In the rows, zero is written as 128.
One turn moves each row of this set onto another row. After a few examples, where does it send each row asked below?
tebi: [137 114 124 147 113 145 105 121 120 141 117 111  71 130 100 113 116  86
 119 132 142 124 105 122 137 107 156]
Pelu: [125 131 126 163  97 147  88 129 149 134 133 142 120 142 117 106 118 150
 115  96 146 123 100 152 103 136 149]
tev: [136 132 139 157  93 139  94 135 148 136 137 143 123 154 120 102 123 147
 114  96 141 112  89 143 108 126 144]
rafo: [133 113 143 164 105 147 104 118 121 135 132 124  72 133 105 108 116  93
 119 114 136 112  96 120 136 100 151]
fimu: [145 116 126 148 107 144 105 127 118 138 113 113  69 134 104 105 117  87
 122 135 143 117 107 125 138 104 158]
vozu: [144 114 144 148 110 136 103 122 111 140 133 128  69 142 102 100 119  88
 126 116 137 110  99 127 135 106 155]
vumi: [131 132 122 156  87 161  88 148 137 128 111 120 128 127 124 108 126 146
 110 109 151 125 103 143 114 138 144]
safim: [137 129 124 144 107 131  91 136 140 144 143 146 117 146 109 108 121 140
 117  91 143 126 101 158  98 144 148]
Muvi: [135 132  98 139 106 142  90 136 148 144 113 123 118 137 111 115 119 139
 115 121 153 139 114 156 104 143 155]
lom: [137 113 125 149 108 147 107 121 116 140 111 115  73 134 105 106 115  85
 121 132 141 124 111 124 141 110 150]
Vom: [149 135 126 132 106 117  94 141 121 156 154 132 121 143 106 100 135 140
 119 110 141 122  96 149 110 136 160]
bagof: [144 113 131 140 118 135 106 124 114 144 129 120  70 134  96 112 119  83
 122 122 138 120 103 126 134 109 153]
sazot: [135 130 106 142  97 143  93 139 150 142 103 107 118 147 122 115 124 139
 115 135 153 134 110 146 114 141 158]
bal: [137 129 111 136  96 151  88 152 131 138 105 109 124 130 118 112 128 137
 114 119 153 135 112 149 113 151 149]
Tek: [131 114 132 162 105 152 103 118 124 135 118 113  72 129 105 111 115  93
 119 128 141 118 102 119 139 102 155]
bev: [141 113 142 150 113 136 106 121 116 141 138 127  70 136  98 109 117  87
 121 111 134 113  97 123 133 106 150]
losul: [135 138 105 150  92 141  92 139 136 145 119 104 120 131 117 106 133 148
 115 142 152 131 107 143 119 131 168]
Zapof: [147 136 106 127 105 123  93 143 125 157 132 114 119 138 107 107 135 137
 119 133 148 133 107 150 114 140 167]
reli: [149 129 130 127 110 120  95 138 133 150 141 143 120 160 110 103 126 135
 120 100 141 122  93 151 103 139 147]
ripa: [137 137 137 158  91 131  92 136 130 142 154 135 124 140 115  97 132 153
 116 105 140 112  89 143 114 126 158]
sume: [143 113 128 140 114 136 108 123 110 145 122 124  72 137 100 105 116  81
 122 125 138 121 108 126 137 112 148]
vof: [138 115 145 160 103 146 101 118 117 134 127 127  71 139 106  99 117  95
 124 118 139 107  96 122 138  99 154]
zor: [136 114 143 163 102 146 108 121 117 134 128 131  74 136 108 101 114  91
 119 113 135 112 101 122 138 103 145]
Zase: [131 114 133 165 101 152 107 119 121 134 115 119  73 133 110 104 114  90
 119 126 139 117 106 121 141 105 149]
tofif: [128 133 125 166  86 151  93 136 156 131 114 121 120 146 128 109 122 150
 112 118 148 121  99 141 114 127 153]
sak: [142 113 139 148 110 136 109 122 110 141 132 132  73 139 102 102 116  84
 121 112 135 115 102 125 135 108 145]
fivoz: [129 138 124 169  83 147  90 134 140 137 133 118 123 133 122 101 131 156
 114 123 147 119  96 138 120 122 164]
fogok: [138 117 133 160 102 152 102 121 121 132 115 117  71 133 107 102 117  93
 122 130 143 112 101 121 140  97 157]
sizu: [143 127 118 119 107 136  88 150 119 147 120 120 124 137 110 109 130 132
 118 108 149 133 107 153 109 155 147]
bupa: [147 127 110 118 113 124  95 141 136 154 120 120 117 154 110 111 127 130
 120 123 149 135 106 152 107 147 155]
lusus: [135 131 136 151  91 151  87 144 130 130 129 138 130 133 119 100 127 147
 112  91 146 118  92 143 110 137 138]
davof: [142 127 133 129 105 136  87 146 118 143 134 138 127 140 110 101 129 138
 118  90 144 124  94 150 107 147 140]
bir: [142 130 108 129 113 128  93 139 140 150 131 135 116 143 105 114 121 133
 118 106 148 135 110 161  99 149 152]
dake: [149 115 132 140 112 134 105 127 112 144 125 120  67 139 100 105 119  83
 125 126 139 117 105 129 135 109 158]
dedu: [124 131 110 160  97 154  87 130 154 135 114 127 120 136 118 111 117 149
 113 115 153 132 108 150 106 136 153]

Vom -> ripa
sak -> zor
rafo -> Tek
And these:
lusus -> vumi
safim -> Pelu
bupa -> reli
fimu -> dake

One turn moves each row of this set onto another row. After a few examples, where does it send each row asked below?
rotik: [143 135 115 114 130 136 109 116 155 123 123 132 142 145 130 143 131 118]
Binev: [125 121 110 140 134 135 123 132 133 144 134 142 114 146 123 131  98 117]
Sed: [119 145 142 145 124 117 110 130 117 115 149 132 119 138 138 121 129 143]
bamu: [137 108 111 129 126 134 151 110 142 117 134 119 123 144 121 140 146 121]
ber: [118 130 116 137 126 137 123 138 133 150 139 143 116 144 126 124  98 123]
Zef: [130 112 111 121 130 127 146 108 137 123 125 119 117 142 114 148 135 116]
bebok: [152 138 137 131 120 125 124 118 125 123 134 141 113 118 124 153 159 116]
Robi: [132 119 146 130 113 144 128 127 102 143 118 123 124 120 137 121 116 120]
fogin: [148 130 136 125 128 128 125 124 126 123 143 136 116 124 125 160 162 111]
tadu: [153 129 129 129 125 122 125 122 128 133 129 137 114 117 123 161 155 116]
kelos: [134 130 145 143 152 129 136 118 139 125 152 146 105 131 115 115 142 141]
vugup: [130 129 126 120 133 154 123 146 126 160 132 146 137 111 124 123 129 131]
Kub: [135 149 142 147 122 113 117 133 126 103 146 134 122 133 135 119 131 138]
bokez: [131 124 127 114 135 144 120 146 133 154 128 146 134 103 132 129 127 117]
Tur: [123 133 137 118 135 137 135 129 130 120 129 117 149 125 125 100 138 147]
vop: [146 143 139 116 110 148 143 122 126 124 143 129 134 153 138 119 142 125]
seda: [139 114 137 143 145 134 133 117 127 115 124 150 125 108 124 140 122 106]
rovo: [134 112 113 124 130 127 149 105 143 116 127 119 119 143 112 135 139 124]
lir: [143 136 135 130 125 125 127 118 134 124 143 139 109 117 126 155 161 113]
roru: [138 105 118 125 133 124 149 115 143 118 139 119 120 145 116 143 141 117]
Ras: [121 123 141 119 126 131 130 131 133 115 140 115 142 124 124 100 139 147]
mife: [119 118 106 136 133 140 115 138 132 142 132 143 119 147 132 134 104 119]
dilil: [138 132 126 111 135 152 120 141 128 158 127 143 136 108 124 131 132 119]
nunag: [118 114 116 144 128 135 119 140 135 147 135 146 124 144 127 135 102 119]
naki: [129 149 144 153 123 118 114 133 117 115 143 138 119 137 136 118 123 138]
regan: [126 132 135 123 134 135 137 127 127 104 134 118 146 126 124 105 142 145]
kopal: [125 128 129 128 139 126  98 124 143 151 124 121 112 136 120 121 125 147]
Kavis: [125 123 140 123 127 130 137 130 125 122 137 116 147 121 133 102 137 150]
Bitu: [126 138 146 148 116 122 109 136 116 110 149 133 119 136 134 118 132 141]
sez: [122 125 130 114 133 149 117 144 134 158 129 144 141 111 126 134 129 119]

lir -> Sed
rovo -> Tur
And these:
Bitu -> nunag
kelos -> kopal
ber -> Zef

One turn moves each row of this set onto another row. After a few examples, where does it send each row asked below?
vopup: [127  98 136 176 161 128 116  90 134 131 143 131 147 138 136 105 123 131
 110 125 136 139 123 134 140 130 116 143 146 137]
Bug: [130 122 159 106 145 101  97  93 113 162 119 118 132 136 127  98 137 133
 140  94 150 135 127 110 136 137 110 148 117 139]
moku: [142 102 124 158 162 125 106 102 120 146 118 147 125 148 131 132  94 133
 143 109 123 107 135 131 129 139 129 149 153 152]
zum: [130 118 157 112 141 101  95  92 110 155 123 120 129 129 129 100 134 143
 141  95 152 145 137 104 130 141 107 156 118 145]
Modo: [134 107 134 157 157 119 109  91 123 148 118 149 129 146 138 131  92 128
 141 104 114 115 146 137 113 132 130 150 149 153]
salug: [124 121 152 115 146 100  96  93 107 159 123 116 129 130 130 100 134 137
 143  92 153 138 138  98 128 138 107 148 116 141]
Bubud: [131 123 147 152 125 111 131 102 121 135 112 131 143 175 153 137 131 129
 127 125 124 120 136 120 123 138 115 130 155 142]
bove: [137  98 130 155 166 124 103  98 119 157 123 144 123 152 146 129  95 118
 136 103 117 115 142 141 131 133 135 149 142 146]
mise: [137 126 137 153 133 104 129 120 123 142 114 129 136 178 152 125 135 131
 139 124 121 126 136 104 136 141 115 140 158 137]
sar: [133 123 137 154 134 110 142 116 109 136 120 133 132 171 156 136 124 135
 134 114 128 126 137 117 141 144 107 130 152 151]
tez: [121  96 144 169 160 137 109  90 126 126 140 137 151 136 138 106 136 125
 106 115 132 141 123 131 136 127 119 146 147 138]
fom: [123  97 143 173 161 123 117  84 128 127 145 126 151 138 138  95 129 124
 106 114 126 139 127 118 132 133 116 147 151 141]
nitul: [131 120 151 112 141 103  96  89 111 161 126 118 129 135 127 102 137 144
 142  89 148 144 138 101 130 139 110 155 118 145]
vipo: [121 105 140 168 159 122 121  96 143 134 145 130 147 145 142  95 130 125
 111 120 126 152 127 122 136 127 118 156 146 135]
zilo: [134 121 137 153 134 111 126 112 112 136 120 129 123 177 151 130 139 139
 128 127 119 118 137 118 135 145 105 136 162 145]
Gar: [128 118 149 112 146 101  95  91 110 157 120 119 130 132 127 100 133 146
 144  96 151 146 136 102 133 133 105 153 115 147]
ruge: [142 100 129 163 163 114 101 103 112 151 128 147 128 143 138 125  97 120
 146  98 119 113 136 146 130 136 122 146 150 145]
nul: [128 123 155 108 145 102 100  95 113 161 123 119 130 129 128  99 132 138
 139  93 153 142 136 106 135 136 113 150 115 143]
pusar: [127 116 148 100 138 105  92  93 115 156 127 125 128 140 127 107 135 140
 132  94 153 141 131 108 127 134 111 156 116 147]
sil: [134 119 156 111 146 101  92  85 111 160 123 116 130 140 124  99 140 141
 144  90 145 136 126 107 132 141 106 153 117 142]
Feme: [131 118 157 103 138 102  93  90 113 156 129 126 124 138 128 104 134 140
 132  92 151 139 130 111 128 142 111 157 116 143]
fet: [137 119 134 157 128 117 129 115 119 133 118 130 139 171 148 135 133 138
 127 130 136 122 133 113 139 144 114 128 158 140]
Zokup: [121  94 144 171 158 135 118  94 131 136 136 121 153 142 151 109 130 114
 114 122 134 148 136 130 141 126 119 146 143 139]
Pireb: [137  99 125 157 163 122  96 101 117 148 129 146 116 146 134 124 104 131
 138 106 111 113 144 138 122 136 120 158 159 152]
zuke: [120 119 151 105 142 104  97  91 112 156 132 122 124 137 130 104 134 136
 129  89 154 136 132 105 125 139 112 152 113 141]
Lopu: [129 125 140 155 132 119 133 112 108 131 113 136 135 168 153 134 140 142
 124 120 128 127 138 105 140 140 116 127 155 145]
dolo: [124 101 126 124 149 113  99 109  95 149 125 108 138 145 131 120 136 121
 139 114 127 155 143 108 144 134 115 137 106 139]
susek: [120  98 126 114 158 119 103 100 101 146 133 118 126 151 127 121 127 123
 126 106 123 151 131 116 141 134 120 143  98 146]
nam: [131 119 154 105 140 104  94  87 114 158 130 121 127 142 126 105 140 140
 133  88 148 140 128 108 128 141 111 156 117 144]
mel: [122 104 149 177 156 122 118  80 133 133 133 127 155 138 142 105 125 123
 116 124 126 142 131 137 126 124 114 140 145 136]
lop: [133 118 153 107 147  98  89  87 111 158 119 120 130 143 126  99 139 140
 139  98 148 135 121 111 133 134 105 149 115 141]
meti: [127  98 132 115 158 119  98 103  96 145 116 111 134 156 124 123 133 115
 143 110 121 138 126 111 142 137 111 142 107 147]
kope: [135 123 139 153 129 103 131 107 111 134 122 127 136 175 153 126 134 134
 122 119 122 118 137 101 132 147 116 129 159 141]
disi: [117  94 150 175 162 130 116  93 131 133 129 135 146 129 134  98 133 130
 113 111 123 145 128 133 124 132 115 153 149 142]
ser: [133 120 161 110 144  98  93  88 110 156 120 121 126 139 127  98 137 140
 141  97 148 135 124 109 133 143 105 152 116 142]
Fud: [132 108 131 164 161 119  97  97 125 145 119 160 124 146 133 130 102 126
 136 105 122 111 138 132 120 142 129 153 159 150]
Mivol: [122  95 146 167 153 131 122  98 128 125 145 129 155 143 144 109 132 115
 113 113 136 142 121 136 138 131 105 147 148 143]
Zud: [129 129 141 163 134 107 123 106 119 135 111 143 133 172 150 133 136 135
 127 125 129 120 133 113 134 148 114 129 162 141]
bote: [136 103 135 155 151 116 101 109 115 154 111 153 121 146 134 129 108 133
 138  98 111 111 142 136 112 142 131 152 157 146]
mikik: [116 107 144 182 160 125 115  87 135 127 135 141 147 137 139 106 132 129
 111 122 135 143 129 126 134 135 114 145 153 141]
Vafu: [142 100 127 155 160 115  98  97 114 147 125 145 126 146 134 121  97 123
 138  97 113 105 141 122 118 141 131 152 158 150]
poneg: [121  99 142 174 160 129 116  92 128 128 143 125 141 141 140 100 138 129
 112 125 125 143 132 130 136 130 102 151 155 143]
fekog: [128 122 156  99 143 106  99  94 116 160 125 123 128 136 127 103 133 135
 135  90 151 136 130 110 133 137 115 153 115 143]
Vegir: [132 118 143 153 139 119 135 110 114 142 106 124 134 178 160 136 129 126
 133 123 125 122 137 114 143 141 116 130 148 146]
riv: [141 105 129 159 165 121  96 100 108 149 114 154 123 144 135 128 104 131
 142 100 115 107 137 132 129 134 132 144 152 145]
Deto: [125 119 157 109 149 102  92  88 109 157 122 118 127 140 127 101 137 132
 139  92 150 126 123 106 128 140 106 148 113 139]
Leved: [139 104 128 152 167 117 102 104 130 152 122 149 124 154 132 118  99 121
 145 102 111 113 131 128 123 134 130 164 152 147]
tor: [127 122 149 159 131 108 136 112 115 137 110 132 132 169 151 124 146 143
 119 120 120 128 131 118 130 146 112 129 154 137]

zilo -> Pireb
sil -> nam
And these:
meti -> susek
Feme -> zum
Zud -> Fud
Bug -> fekog
zuke -> salug
Gar -> lop
disi -> tor
Mivol -> sar
fet -> moku
bove -> Zokup
tez -> Lopu
vipo -> mise
mel -> Bubud
fom -> kope

One turn moves each row of this set onto another row. After a few examples, where does it send each row asked below?
dadip: [136 103 123 120 118 150 158 135 124 109 107 131 116 143 129 139]
befi: [108 116 155 136 129 107 142 123 136 151 137 144 111 132 132 112]
Bok: [129 137 126 143 105 133 167 137 142 146 115 124 101 141 124 134]
togam: [132 114 150 121 124 118 129 148 117 117 119 115 114 114 115 111]
febiz: [112  97 155 115 138 125 152 129 146 129 130 149 123 120 146 132]
mefel: [115 122 155 132 122 107 136 112 137 152 127 141 109 133 128 114]
Tedo: [126  93 126 124 123 145 168 150 139 116 107 136 117 135 133 138]
narus: [124 109 166 128 100 115 139 140 117 122 114 128 116 118 102 124]
siniz: [112 129 150 136 121 118 149 122 144 165 129 140 110 120 133 123]
gof: [122 128 135 128 121 124 126 138 128  96 123 122 111 120 111 128]
zib: [128 106 119 132 119 147 167 145 120 111 114 134 116 147 129 142]
Num: [122 133 135 149 105 116 163 132 127 142 120 127 105 156 121 129]
Dom: [115 124 148 136 104 120 132 129 122 107 117 133 117 118 102 141]
sule: [132 134 131 141 102 122 156 125 131 137 111 123 102 156 117 130]
Fuv: [111 133 147 136 127 103 149 122 139 155 127 132 112 132 138 129]
dini: [124 123 157 142 130 111 141 124 134 154 142 146 114 120 139 126]
keger: [117 112 166 125 107 115 139 137 113 119 112 127 117 119 103 125]
tope: [134 131 137 151 125 124 164 137 123 151 116 121  96 148 123 129]
Faziz: [125 128 120 143 112 123 164 142 133 143 104 120 108 147 125 135]
soson: [129 130 134 129 123 125 124 137 124 100 126 123 115 115 118 132]
zovu: [131  90 152 125 136 140 152 138 135 124 135 154 122 115 142 131]
ponat: [138 135 130 157 111 120 156 139 126 151 122 127 104 141 123 130]
leno: [133  98 131 140 124 152 171 147 122 127 106 139 106 140 122 141]
Zelof: [134 108 127 121 122 158 170 147 134 121 114 130 113 132 137 140]
Sezag: [123 125 151 137 100 123 135 130 125 104 121 135 118 119 106 147]
Dugus: [113  88 139 118 143 138 146 135 129 120 131 152 124 123 141 125]
bizer: [126 115 153 117 124 120 132 146 118 109 118 115 112 119 112 113]
Zivar: [120 126 154 141 144 116 143 120 140 148 139 142 101 128 136 124]
kili: [119  90 147 111 140 136 139 122 130 124 123 149 123 121 139 123]
Nok: [145 102 124 140 117 150 166 154 128 121 114 135 113 136 128 136]
kekor: [117 100 150 114 137 142 153 132 137 139 127 146 122 110 146 128]
bima: [120  92 149 131 143 144 152 129 139 123 130 159 112 119 136 137]

Sezag -> soson
ponat -> Nok
And these:
Dom -> gof
febiz -> Fuv
kekor -> siniz
mefel -> sule
befi -> Num
tope -> leno

